Rows swapped in pairs by one turn or mirror: which row each one swaps with
The rows were stretched afterwards, more along some directions than others.
Z_7: [ -1  16  -1   2   7   4  25 -12 -12  -6  -3   4 -22   3   7 -22   9 -17
  -4  20   6 -15  -8  -3 -10  -5  -1  16  19]
Z_844: [ 19   0   5   6  -7   9  -3  -3   8   1  -9 -17  -1 -21  20   6 -13  -6
 -11 -31 -11   7   7 -23   4   7  -5  -1 -16]
Z_138: [-16 -17  17   2 -17 -15  -6   4 -11  -1  -5  -3  12   0  12  -2  28   3
  14 -10 -15   6  -1   5  17  -3   4  12  12]
Z_37: [  0   1   7   6  -2  14  -7  -5  15 -20  17 -10  -1  -9  -9  -4  -8  16
   3  42   8 -12  14  -7   1  -5   0  -3 -16]
Z_28: [ 10  -2  -5   7   6  21   1  -1   7 -13  10  -5   0 -11  -7  -1  -6   9
   4  37  10 -17  12  -9  -1   0  -1   0  -4]
Z_390: [  3  17  -4  -3  15   5  33 -10 -13   1  -8   5 -24   2   7 -19  10 -16
  -2  12   4  -8  -9  -2 -10  -6  -2  18  23]
Z_670: [  1   4   6  -2   2  26 -15  -4  24  -6  -6 -18  -3 -21  -3   2   2   8
   2 -29 -28  20   4 -27  -4   1  -6  -4 -11]
Z_543: [ -3  17  -1   1  14  -5  36 -19 -16  -4   0   4 -20  11   7 -21  18  -8
   3  10  11  -7 -10  -9 -10  -3   0  15  27]
Z_587: [ 10  -1   2   5   5  22  -1  -1   2 -18  13  -2   5  -8  -5   0  -8  11
   4  37  11 -16  18  -8  -3  -2   0   8  -8]
Z_139: [ 11  -3  -6  10   4  21  -4   3   7 -13  11  -3   5 -11 -13   2 -13   7
   7  34   9 -11  10  -6  -3  -5   1   3 -17]
Z_889: [ -5 -26  14   8 -15 -17   8   2 -12   5  -9  -4   8   2  10  -5  10 -11
  -7 -11  -9  10 -15  13  28 -12  15   4   2]
Z_341: [  3   9  -5   7  10  -2  28 -13 -16  -1  -4  10 -18   7   4 -23  11 -17
   0  10   8 -11  -7   0  -6  -7   5  11  20]
Z_684: [  8  -3   2   9   4  20 -13   0  12 -17  15  -5   5 -14  -7  -1  -3  18
   7  36  -3 -19  12  -9  -1   2  -1  -2  -8]
Z_183: [ -1  -9  10  -1 -14   6 -11   2  27   6  -8 -12   7 -20   7  11 -10 -10
  -4 -21 -14  16   5 -22  -3  10   0  -9  -1]
Z_358: [  7  14  -6   4  -1  10   8  -7  16  -4  -7  -2 -21 -18   0  10 -18 -13
 -25 -12 -13  14   5 -27  -7   9 -10  -1  -4]
Z_265: [ -1 -26   0  10 -21 -20   3  17 -10   4 -10  12   4  13  -5  14  14  -3
   1  -6 -16  11 -10  16   5 -10  16   5   9]
Z_239: [  4 -37   6  21 -14 -20  -1  13 -14   3  -4   2  19   5  -4  -2   9 -11
   7  -5 -20   9 -13  14  15 -10  28  10  -4]
Z_738: [  3 -29   8   0 -21 -10  -1  11  -9  -3 -13  -2   9   2   9   1   4   1
 -11  -3 -19   7  -9  21   9 -10  10  -1  -5]
Z_667: [  6   6  -8   8   9   4  28 -14 -17  -8  -6  11 -17   4  10 -19  14 -11
  -2  17   4  -9  -7  -3 -19  -3   5  12  25]
Z_502: [  9   1   0   5   3  13   0   0   1 -14  15   1   3  -7  -5   1 -13  11
   3  35  11 -20  15  -9  -3   2   5   2  -9]
Z_347: [  8 -27   4  13 -21 -16  -4  15 -21   5  -7   4  18   3   7   0   6  -5
   4  -6 -15   5  -5  18  17 -11  15  16  -2]
Z_416: [  6   6  -6   4  11   5  33 -14 -16  -8  -4   7 -12   7   9 -23  15  -8
   3  13   4  -8  -7  -9 -23  -7   3  17  24]
Z_703: [  2 -26   8   8 -19 -25  -7  13   1   5  -4  11   6   6  -4   6  12   1
   2 -10 -23   7  -5  13  11  -2  17   4   0]
Z_653: [  7   3   3   6  -6  17  -9  -3  23   5  -9 -15  -5 -26  14  13  -5  -3
 -16 -21 -19   9  -2 -26   3  14  -7  -9  -4]
Z_96: [  0  17  -1   1  12   4  37 -13 -13  -8  -1  10 -22   6   7 -23  13 -11
  -2  15   8  -7  -9  -5 -14  -4   1  18  19]
Z_942: [  8  -4   0  11  -3  11  -3  -1   9 -14  16   3   4  -7  -9   0  -7   4
   9  38   6 -17  13  -6   3  -1   5   0  -8]
Z_495: [ 14   8   8   4  -3  11 -11  11  29  -4  -5 -13  -8 -24   9   3   0   6
   1 -22 -35  14   6 -29  -7  20   1   3  -8]
Z_462: [  6   8  12   0  -6   6 -10   5  19   3  -5 -19  -8 -23   5   7  -5   4
 -11 -21 -25  17   4 -18   4   9  -7  -7 -18]
Z_658: [-17 -25   6   7 -13 -10 -12   4 -10   1   7   8   9   4  -5   1  18  -7
  -1  -1 -16   8 -15   7  12 -14  17  11   9]
Z_210: [  2  14  -1  -1   6  -2  26 -11 -10  -1  -1   6 -19   1   7 -23  11 -14
   1  20   3 -14  -6  -3 -14  -1   2  13  20]
Z_339: [ -5 -24  10   4 -14 -22  14  13 -12   0  -9   3   6   8   5   1   8  -4
  -3 -13 -18  15  -7  15   8  -5  14  11   1]
Z_827: [  9  10  -8   6   1   8 -16   2  12   2   6  -2  -7 -19   5  16   1   3
  -8 -23 -17  13   6 -28  -3  11  -3   4   8]
Z_393: [  0 -32   9  10 -16  -8   5  13 -17  -4 -11  -4  13   1  -2   2  10   1
   3  -4 -17  13 -15   6   9 -11  17  12  -6]
Z_812: [ -8 -31  12  -1 -16 -14   6   5 -12   5 -13   5  24  11   7  -4   6  -7
   6 -24  -3  16 -11   5   8  -8  14   7  11]
Z_51: [  0 -22  -2   7 -13 -14   3   5 -10  -5  -9   9  11  11  12   3   9   5
  -9 -15 -14  11 -12  10   6  -2  12   0   7]
Z_448: [  5 -22   6   8  -9 -21   7  10  -2  -6 -16   0  10  13  -5 -10  -1  -7
  -1 -21 -11  21  -8   2   7  -5  18   0  -8]
Z_520: [  1  11   0   4  11  13  25 -16 -16 -13  -2   1 -16   3   4 -26  15  -3
   5  18   6 -11  -7 -10 -15  -9   3  15  18]
Z_622: [  5 -33   7  14 -17 -12   8  13  -6  -8  -9  10  17   5  -6  -4  11  -1
   3  -3 -13   7  -5  -5  -1  -4  25  11  -4]
Z_980: [  3   1   1   7   5  23  -6  -2   7 -13  17  -2   2 -12  -8   4  -6  11
   3  36   6 -18  10  -8   2  -3  -2   4  -7]
Z_24: [  4   6 -10   5  15  -3  30  -7 -18   1  -7  11 -12  13   0 -21  12 -14
   9   2   9  -8  -9   2  -6  -4   3  18  17]
Z_636: [ 14   0   4   6  -4  20 -10  -6  20 -10  -5 -14  -4 -26   4   1  -2   0
  -7 -18 -30  21   0 -28 -12   2   0   1  -8]
Z_145: [-12 -28  12   0 -12  -9  16  10 -18   7 -18   6  20   7  15   3  -1  -8
  -1 -16 -11  16  -4  13   6  -9  21   7  12]
Z_526: [  4 -28   4   7 -16 -21   4   9 -13   0 -12   5  19  10  11  -3   4  -2
   2 -19 -11  13 -11  17  13  -4  20   1   4]
Z_343: [  8  -4   0  10   4  12   0   1   6 -13  16  -3   2  -6 -13   3  -3  13
   9  33  10 -17  14  -8  -1  -5  -2   4  -9]
Z_878: [ 18   7  -3   9  -5  -5 -13  12  21   5  -6  -5  -6 -16  10   6 -17   3
  -5 -22 -37  17  -3 -11  -7  17   5  -7 -14]
Z_845: [ -6   9   3   1   8   2  23 -16 -14  -4   1   2 -16   7   1 -28  14  -8
   8  12   8  -5  -9   2 -10 -13   0  10   8]
Z_181: [  7  -1   0   6   2  17  -4   0  12 -15   9  -3   4  -4 -12   2  -5  13
   9  28   9 -15  14  -3   0   0   1  -3  -8]
Z_219: [ -2   7  -6  -1  12   1  30 -10 -16  -1  -5   9 -17  10  -1 -22  12 -13
   2   7  10  -7  -6  -1 -16 -11   2  14  16]
Z_869: [  9   8   5   7  -8   6  -5  -2  18   6  -5 -18  -7 -26  17  13  -5  -4
 -12 -23 -14  10   5 -22  16  14  -7  -5  -2]
Z_50: [-18 -30  20   3  -8  -6   4  10 -19   8  -3   7  27  11  -5  -3  12  -1
   8 -18  -5  14  -8  14   2  -8  16  12  -7]
Z_300: [  3   6  -3   4   8  11  30 -14 -11  -7  -7   3 -16   5   6 -21  11  -8
   1  17   4  -8 -12  -2 -14  -6   4  10  19]
Z_23: [ -3   9  -6   0  12   5  28 -11 -18  -7  -3   6 -12   9   4 -20  15 -15
   8  15  14  -7  -8   3  -8  -6  -2  17  25]
Z_26: [  2   0  -1   3   1  15  -9   5   2 -14  16  -3   7  -4 -14   4  -7  13
  14  31   9 -12  13  -4  -3  -5  -5   5 -12]
Z_334: [  5  -1   1  10  -3  14  -5   3  11 -16  14  -2  -4 -10  -9   6  -2  13
   5  45   3 -24  16  -8  -4   3   3   2  -3]
Z_329: [ -8   5  14   0 -10  12 -10   6  19  19 -14 -12   0 -21   9  17  -7  -5
 -11 -22 -18   6   7 -19  11  10  -8  -9  -2]
Z_286: [  4   3   5   1  -1  13 -14   2  11 -13  17  -2   6  -8  -8   0  -5  21
  10  33   5 -16  18  -5  -3   0  -2  -2 -17]
Z_735: [  6  -4  -2   9   5  14  -1  -2  11 -12  15   4   1  -7 -16   3  -4   4
   5  39  11 -17  17 -11  -5  -2   0   3  -3]
Z_309: [  8  -4   3   9   2  18  -1   1  16 -16  10  -8   1 -14 -14  -1  -9   6
   8  37   5 -16  19 -13   1   1   0   4 -10]
Z_511: [  0   8   2   2   9   0  33 -12 -20  -3  -6   6 -18   6   5 -24  13 -15
   4  17  10  -4 -10   2  -8  -8   4  17  18]
Z_88: [  9   3   6   7   4  13  -1   0  15 -16  15  -4  -2  -8 -13  -7  -6   9
   6  32   4 -14  14 -11   3   0   2  -3 -14]
Z_215: [  1   1  11  -6 -11  18   0   0  23   2 -20 -18   4 -22   8  12 -10  -8
  -5 -15 -23  20   9 -21  -5  16  -2   1   1]
Z_32: [  3  -5   1   6  -1  16  -1   0   4 -15  10   0   6  -5 -15   1 -12   2
   9  37  13 -13  18  -5   2  -4   1   3 -11]
Z_883: [ -2   6   4  -2  -3   1   3   7  20   0  -7  -6  -5 -14   8  13  -8   1
  -8 -19 -20  19  -6 -22  -7  19  -1   1  -3]
Z_811: [ -4  14  -1  -4  14   5  24 -16 -16  -5   3   8 -14   6   3 -28  13 -10
   9  15   7  -2 -10   0 -14  -9  -1  17  20]
Z_77: [  7  19  -4   2  17  11  29 -16 -11  -4  -4   6 -22   1   8 -24  14 -12
  -2   6   7  -9  -8  -9  -7  -7  -2  16  19]
Z_302: [  6 -27  11  -1 -19 -15  11  16  -1   7 -25  -1  12   4   8   6  -1  -6
  -5  -6 -20  16  -2  16   8   1  20   7   9]
Z_865: [  0 -26   0  13  -2  -9   6   7  -8  -1 -12  14  14  11  -9   2   2  -3
  -7 -16 -12   9 -11   4   3 -10  20   9 -11]
Z_338: [ 11   2   4   4  -2  14  -9   3  18  12  -5 -12  -5 -32  11  14  -3  -4
 -12 -18 -24   5   8 -23   3  11  -1   3  -9]
Z_902: [ 12  12  -2   1  -2   9 -14  -2  21  -2  -5 -15  -7 -20  17   9  -1   6
 -12 -25 -28  18  -6 -21  -2  14  -7 -14  -1]
Z_830: [ 19 -12   6  14 -11  16  -6   1  13  -4  -6 -19   0 -33  21   9   3  11
 -11   1 -25   6   9 -33  -5   7   1  -3   1]
Z_998: [ -6  -8  11  -4  -3 -28   3  10  -9   3  -3   4  -5  12  -4  -5   1 -12
  -2 -10 -17  20 -18  26  21 -12  12   3  -3]
Z_3: [  9  -9   9   6  -9   0  -9  18  25  12  -3  -9   3 -22   6   5 -10   6
  -9 -16 -29  10  11  -9 -12  14   7  -6 -13]
Z_433: [ 11   7  -1   9   1  13 -12   6  18   9  -4  -8  -7 -28   9  12  -5   9
 -14 -23 -21   6   7 -20   3  14  -4   4 -15]
Z_935: [ 14  12  -1  -4  -9   8  -6   0  11  -1 -11 -15  -7 -20  19  13  -5  -1
  -8 -28 -22  13   5 -18  -5  17 -14  -6   3]
Z_209: [ 12   2   2   7  -9   2 -10  13  23   0 -13 -18 -11 -22   4  11  -2   1
  -2 -25 -28  12  12 -19   4  16  -3   2 -10]
Z_186: [  5 -25  10   6 -28 -30  -4  13 -12  10  -7   0  12   1  14  -3  -2  -3
  -3 -10 -12  -3 -11  19  19  -8  12   2 -13]

Z_502 pairs with Z_7
Z_51 pairs with Z_902
Z_341 pairs with Z_980
Z_23 pairs with Z_28

Rows swapped in pairs by one turn or mirror: which row each one swaps with
The rows were stretched afterwards, more along some directions than others.
Z_231: [  6  -4  14  23 -23  32 -19   0  35  16  15  29  27  17  -8 -42]
Z_344: [ 21 -11   5  -8 -47  -2 -15   0  72   8 -12 -14  19  -8 -17  -7]
Z_644: [ 17 -28  29  39 -19  17 -24 -12  51  12  -4  -9  24   8 -18 -20]
Z_498: [ 28 -11  14   8 -32   6 -13  12  52   8  10  22   6   0 -18  -1]
Z_122: [  5   3  -2  -8 -29  -9   1  21  19  -5  -9   1  12  -1 -24  11]
Z_859: [ 26 -18  11  -1 -32   0   3   3  46  -2   0   7  39   3 -30   6]
Z_454: [  7  -7   8  11 -23   4 -22  -2  41  16  21  19   9  10  -3  -4]
Z_698: [ 11  -8  15   2  -8  -4 -12 -11  30   8   3  -5  -3  12 -18  -6]
Z_659: [ 13 -18   6  20 -15  10 -29  -2  38  11  -4 -14  19   5 -29   3]
Z_328: [ 15 -16  28   7 -32  -9   1  -4  32  -6 -14 -12  24   3 -42  -3]
Z_226: [ 11  -6  22  11 -10   0  -4  23 -13  -3  -8  13   5   8  -9 -30]
Z_484: [ 13 -14  -4   3 -28 -18  -7   9  39  -7 -14   0   5   1 -22  10]
Z_516: [  6 -10  -2  -3 -25 -13  -4  -4  15   4 -16 -17  13 -14 -15  18]
Z_545: [ -1   7  -3  -3 -15   3   9  -2  24   1   6   5  11  11   0 -15]
Z_697: [ 19 -13   6   0 -25  -9  -4  33  -3  -3  -8  22   6   0  -6  -7]
Z_784: [ 17 -19   8   5 -24  -8 -29   2  32  16 -14  -4  13  -7  -2 -18]
Z_404: [ 18 -11   1  10  -9 -12 -13  18  12  -8 -17  -6  27   7 -33   7]
Z_715: [ 21 -13  15   8 -27  -4   9   2  30  -5 -18  -9  32  14 -26 -19]
Z_676: [ 23 -23   9  11 -13  -9 -17   4  31   8   3  11  -4   2 -19  11]
Z_586: [ -1  13  -2   9  -4  11 -11  -8  13   8  21  16  16   5  11   4]
Z_420: [ 28 -13  17   3 -20   0 -21  -8  46   8   3  10   9   0 -26  20]
Z_487: [ 12 -27   9  15 -15 -13  -4   2  13  -6 -37 -30  22   7 -21 -27]
Z_224: [  5  -4   8  21  -9  11 -36   8  21  14 -11   3  15   9  -4 -50]
Z_47: [  8 -15  10   4 -21  -8   0  -7  17   6  -2 -27  26   0 -27  26]
Z_792: [ 26  -7   5   4 -34   7 -28  16  64   8   4   6  25   1 -34   2]
Z_570: [ 13 -17  18  26   0  13 -12   4  12   4   8  -9  29   9  -4 -28]
Z_963: [ -3 -25  26  27 -13   2   8   8  -6   6  -9 -23  20  17 -29 -36]
Z_649: [ 16  -7  15   3 -41  -3   2   9  38  -5 -10   6  26  -5 -13   7]
Z_535: [ 15  -8   7  39 -19  29 -24  -3  37  17   9   8  32   9   0 -23]
Z_134: [ 19 -10  -2 -13  -4 -21  -8   3  25  -8 -14  -8  10  -1 -33   4]
Z_922: [ 22 -11  16  18 -17  13 -15  -9  46   9  -1 -17  29  10 -12 -21]
Z_20: [  3 -14  11  20 -18   5 -14  19  -9   5   0  19  23  18   1 -35]
Z_336: [  0 -20  16  20 -23   4  -9   1  22  13 -13 -13   7   0 -21 -36]
Z_493: [ 25  -7   0 -11 -25   8 -30  23  31   1  -8   1  30  -3 -16 -26]
Z_699: [ 12 -15   3 -12 -33 -28  15  10   7  -5 -17  -2 -10 -15  -7  13]
Z_991: [ 14 -16  28  22 -19  10 -25  -6  22   4  -4 -23  30   1 -19 -14]
Z_627: [  9 -25  15   8 -23 -21  -3  13  12   5 -29   2   7   5 -18 -42]
Z_412: [ 18 -38  17  22 -21  -1 -14  -1  17  10 -16 -13   0  -4 -11 -22]
Z_351: [ 12  -5  12  -4 -22   1  -6  19  -6  -3 -13   4  18  12  -8 -27]
Z_755: [ 22 -13  -4   7 -43  11 -36  16  52   6  -4   3  24  -3  -6  -5]
Z_544: [ 25 -16   9  16  -8  -8  -6  12   1  -6 -11   8  15   5 -15   7]
Z_733: [ 15   3  -4 -11 -35  -9 -20   2  54   7 -13  14  19  -3 -22   2]
Z_394: [ 12  -8   3  14 -18  28 -21  -6  36  13   5   0  33  14   0 -30]
Z_238: [ 13   0   1  16 -30   3   4  -3  47   6   5  17  21   6 -16   3]

Z_649 pairs with Z_644
Z_224 pairs with Z_733
Z_676 pairs with Z_697
Z_412 pairs with Z_699
Z_20 pairs with Z_454

